A single turn carries every row of the set below to another of its rows. Some are shown first; where does it send the rows asked next?
bonaf: [ 10.3   4.9 -22.0  14.9  -0.1  -2.2   1.1  26.8  -4.4  11.1   0.3  -4.2
   1.2 -22.6   9.6  11.8  30.0  -9.5  -4.1  -5.8   7.5  15.8  -3.6 -16.7
   4.5 -11.7 -13.8  -6.1 -12.8   4.1  22.9   1.3 -27.3]
fevev: [ 15.4  18.5   1.5 -12.8   4.0  15.5 -27.7 -12.7   0.0 -11.8   0.5 -20.4
  -4.0 -14.5   8.8  12.2   7.3   2.5  -1.8   7.4  32.2   9.3   7.5  -5.8
 -17.6 -15.0  -9.1  11.8  15.8 -11.1  23.3   3.5 -29.4]
refa: [ 25.3  -8.7  -0.3   5.4   3.2  14.1  -5.0 -18.0  13.2 -15.5  -3.1   1.5
  -0.5 -19.4  24.6  17.6  11.2  -5.2 -11.8 -17.7   6.5   2.3   0.2 -23.8
 -11.3   6.7  -8.6  -6.5  -4.8  11.9  15.0  38.2 -12.1]
Loped: [ 14.0  19.1   6.0   3.3 -16.2  10.7 -37.9 -20.9  -2.1  12.1   0.0  -1.2
  -5.3  -9.0  11.5   8.5  11.5 -11.5 -12.8  -2.5  14.8  -2.7  18.3 -36.0
  14.4 -17.2  -6.6  -3.1  15.8  -8.2  28.2   4.6   7.8]
Meb: [ -9.8  18.7   1.0  -7.5 -32.7  10.7  -1.4 -16.3  -1.0 -11.5   5.7 -11.2
  12.0  -9.8  -2.0  -9.0  24.4  -8.5 -13.1   6.9   3.4  -7.5 -18.7 -31.2
   2.3 -21.9   2.2 -22.0   5.4   0.9  -3.8   3.4   0.1]
Vis: [ 11.9  12.5 -27.0  29.0 -20.1   2.6 -20.9 -11.1  12.4 -16.0  -5.1  -4.4
   8.0  -7.7 -10.1  -2.5  27.7  12.3  -8.5   1.3   6.1  -7.0  -5.1 -17.3
  -4.3 -12.1 -26.6 -28.6 -17.3   3.4   4.4  -6.2 -10.2]
lub: [ -3.5   3.8 -27.8  17.1 -11.6  -9.4  -5.6   5.4   3.0   6.7  -5.2  -1.6
  -4.2 -30.0   2.1  18.8  25.7  -4.9   6.5 -22.3   8.4  19.7  -4.3 -13.0
   1.1   4.1  -3.9   1.6 -22.0  12.8  14.4  14.6   1.5]
mabol: [ -6.6   8.3 -27.3   8.5 -17.7  -0.7  -0.7 -19.7   7.8  -3.2   0.7  10.8
  14.6  -9.2  -6.7  -3.0  18.1   8.0 -24.3  -7.0  11.8  -6.2  15.5 -34.6
 -14.3 -31.0 -12.5 -11.7  15.3 -15.5  14.6   3.3 -16.2]
Pobor: [ -3.4   6.6   9.7  -8.2 -33.1  16.0  -3.6 -10.4  10.4   0.6  -9.5   7.1
  -0.4 -20.3   0.0  -6.3  -2.9 -11.5   5.9   4.9   4.0   7.8  10.0 -32.8
 -11.8   2.0 -19.9 -23.4   8.8  -5.6  -0.1 -14.2   5.7]
kemo: [ 18.7   7.6 -24.3   4.2   4.8   7.5  -2.0  19.8   0.4  11.3   2.0 -10.8
   7.8 -24.3   9.8   4.8  25.6  -8.0  -8.4  -0.3   9.2  13.5  -1.3 -19.6
  -1.7 -26.5 -15.5  -7.9  -5.4   5.9  22.5  -4.7 -35.9]
lomuf: [ -6.9  -4.7 -13.6   1.4 -27.4   9.0   2.1 -13.0  17.1  -2.2  -5.7   9.5
  15.7 -11.8  -0.5  -4.1  10.8  -2.7  -6.5  -0.1   4.5   0.9  -1.2 -48.2
  -9.1 -19.6 -24.4 -23.1  18.5 -13.5  12.5  -2.2  -8.0]
guz: [ 21.5   6.5  -7.8  -1.5   2.7  10.6  -5.8 -29.7  14.6  -6.7  -0.6 -11.2
  -0.5 -21.8  20.4  10.3   8.5 -14.6  -1.1 -25.3   5.0  10.5   2.1 -16.3
 -16.2  10.1 -12.3  -2.6 -15.5   5.0   5.7  35.9 -18.1]
kivi: [  3.9  25.2  -2.2  -2.4 -26.6  12.0   0.6  -5.9  11.8  -9.2 -11.6  -6.4
  12.4 -11.6   2.9  -0.8  24.9 -13.6  -9.6  10.3   2.4  -8.1 -17.9 -31.6
  -1.8 -32.3   2.1 -25.8   8.8   3.5  -8.3  11.0  -4.7]
kob: [  6.0   5.3  -7.2  -5.2  -0.8   2.4 -17.9 -24.7  -2.5 -14.4 -15.9 -11.9
 -11.0 -20.3   2.4   2.8  12.3  13.0  -8.0  -4.0  33.9  17.2   2.4  -7.8
  -1.6 -31.5  -8.3   8.6   5.8  -7.7 -11.0  33.7  -0.6]
Kuf: [  6.5  14.3  14.3   6.0 -14.5   1.7 -32.8 -29.1  -5.7  13.8   4.7  -1.2
  -6.9 -16.1  -0.5  16.1  19.2   2.8 -11.7  -7.2  23.6  -6.5  10.3 -28.2
   7.1  -6.8 -14.1  -7.0   4.0 -16.1  31.7   3.3   9.1]
Vuf: [ -9.4  -7.3 -28.1  15.2 -14.0   6.6 -11.9 -17.4  13.9  -6.6  -2.5  -6.2
  -3.3 -20.0  -0.4  10.1  15.1 -10.7  18.0 -25.5   2.6  11.1  -8.9  -6.2
  -7.6   7.1   2.5   3.2  -8.5  13.2   5.4   5.1   5.8]
poku: [ 12.6  16.2  -8.3 -18.6   1.6  13.8 -34.7 -16.4  -4.1  -0.8   6.1 -16.9
  -9.3 -18.0   0.9  16.8  11.1  -0.3  15.5   7.3  26.5   8.5   6.9  -3.5
  -7.0 -10.2 -16.2   6.7   7.7 -20.0  15.6  -2.8 -22.3]
Tofa: [ 10.4   4.7 -12.3  14.8  -7.4   6.6  -0.4   8.9 -21.7  -0.2  -7.5   9.5
   4.5 -16.8   2.3  -7.0  26.2  -4.6  -9.6   1.1  -4.3  15.7  12.1  -9.0
 -26.6   9.4  -4.2   1.4 -19.5  16.1   1.1   1.4  -0.4]
boba: [  6.3  16.1  12.3  -4.5 -27.6  16.1  -8.6  -5.8  -3.2   0.1  -9.2   2.3
  -3.6 -16.2  -7.2  -7.5  -9.3 -16.3   8.3  -3.4   2.7   7.8  13.8 -22.5
  -9.0   4.4 -20.1 -14.6  -1.5  -4.8  -4.7 -18.9   6.5]
gesur: [ -2.0   5.5 -11.6  -8.9  -7.3   1.7 -15.8 -23.9   0.4 -12.2  -9.8 -11.0
 -13.3  -8.0  -0.8  -3.7   9.3   8.8 -11.3  -4.0  35.8  18.5  -7.2 -16.8
  -3.3 -27.2   5.2   5.3  -3.5   2.6  -8.3  34.0   1.1]
gub: [ 18.5  13.8   0.6   0.5   6.1   4.2 -23.4 -14.9   5.1  -4.2 -25.3 -11.8
   2.0 -20.0   7.5  11.8   5.9   2.7  -1.6  -3.2  25.4  10.1  29.3  -1.8
   5.3 -11.3 -13.1   1.9  20.2 -20.5  -8.3  17.2  -6.3]
naluk: [  8.8  12.2  -3.2 -15.1   6.0  12.8 -23.4  -6.8  -4.3 -10.5  -0.9 -21.0
  -4.8 -14.1   6.6  12.9  11.6   2.5   1.0   1.5  26.1  12.7   2.5  -3.1
 -23.2 -11.8 -14.6  18.8  20.4  -9.4  21.5   6.0 -27.0]
Dod: [ 18.1   4.2 -10.6  15.3  -4.0   6.0  -7.2  -0.4 -24.1   0.6  -7.0   9.0
  -2.4 -20.6   2.5  -3.9  22.6  -8.4  -7.8  -5.4  -5.3  18.6   9.0  -6.7
 -24.9   8.7  -5.3   0.4 -22.6  23.1   5.5   3.1  -2.6]
keri: [-12.9  22.8   3.6 -12.2 -31.2  10.2  -2.4 -15.1  -3.2 -10.3   1.9 -11.7
  17.7 -16.4  -3.6  -7.2  25.3  -7.2  -4.7  10.2  10.7  -1.5 -14.1 -29.1
   2.7 -21.7   3.0 -18.1  14.9   4.0  -2.0   5.7   3.6]
lesag: [ 21.9  19.8 -24.4  25.7 -20.1   9.9  -8.5 -19.5  19.0 -11.1  -4.4   2.1
  -1.3 -18.5  -1.4   0.3  38.6   3.9  -1.6   5.3   2.1 -11.5  -3.8  -5.1
   1.4  -7.4 -26.2 -26.7  -4.0  -0.9   0.6  -3.0 -10.2]
Zot: [  8.9  -7.4  -7.2  16.9  -6.0  -2.1  -5.3   0.3 -17.6   0.0   3.4  10.6
   2.0 -17.3   1.8  -4.5   7.1  -8.4 -20.1  -7.8   6.3  19.0   9.3  -9.4
 -24.7   4.3 -12.4   1.0 -23.0  19.6  11.5  13.8   5.3]
pek: [ 30.1  19.9   6.1  -1.3   4.2  -2.7 -20.9  -7.5   1.5   0.9 -26.6  -9.3
  22.3 -21.1   2.8  20.4   5.4  -6.3  -2.0  -7.3   9.2  11.8  20.1 -15.0
  11.1   1.8   2.3  -2.1  16.1 -11.6   7.9   6.3  -9.6]

boba -> kemo
Pobor -> bonaf
Where do these go?
Vis -> guz
pek -> mabol
Dod -> fevev
naluk -> keri
gub -> lomuf
Kuf -> lesag
Zot -> poku

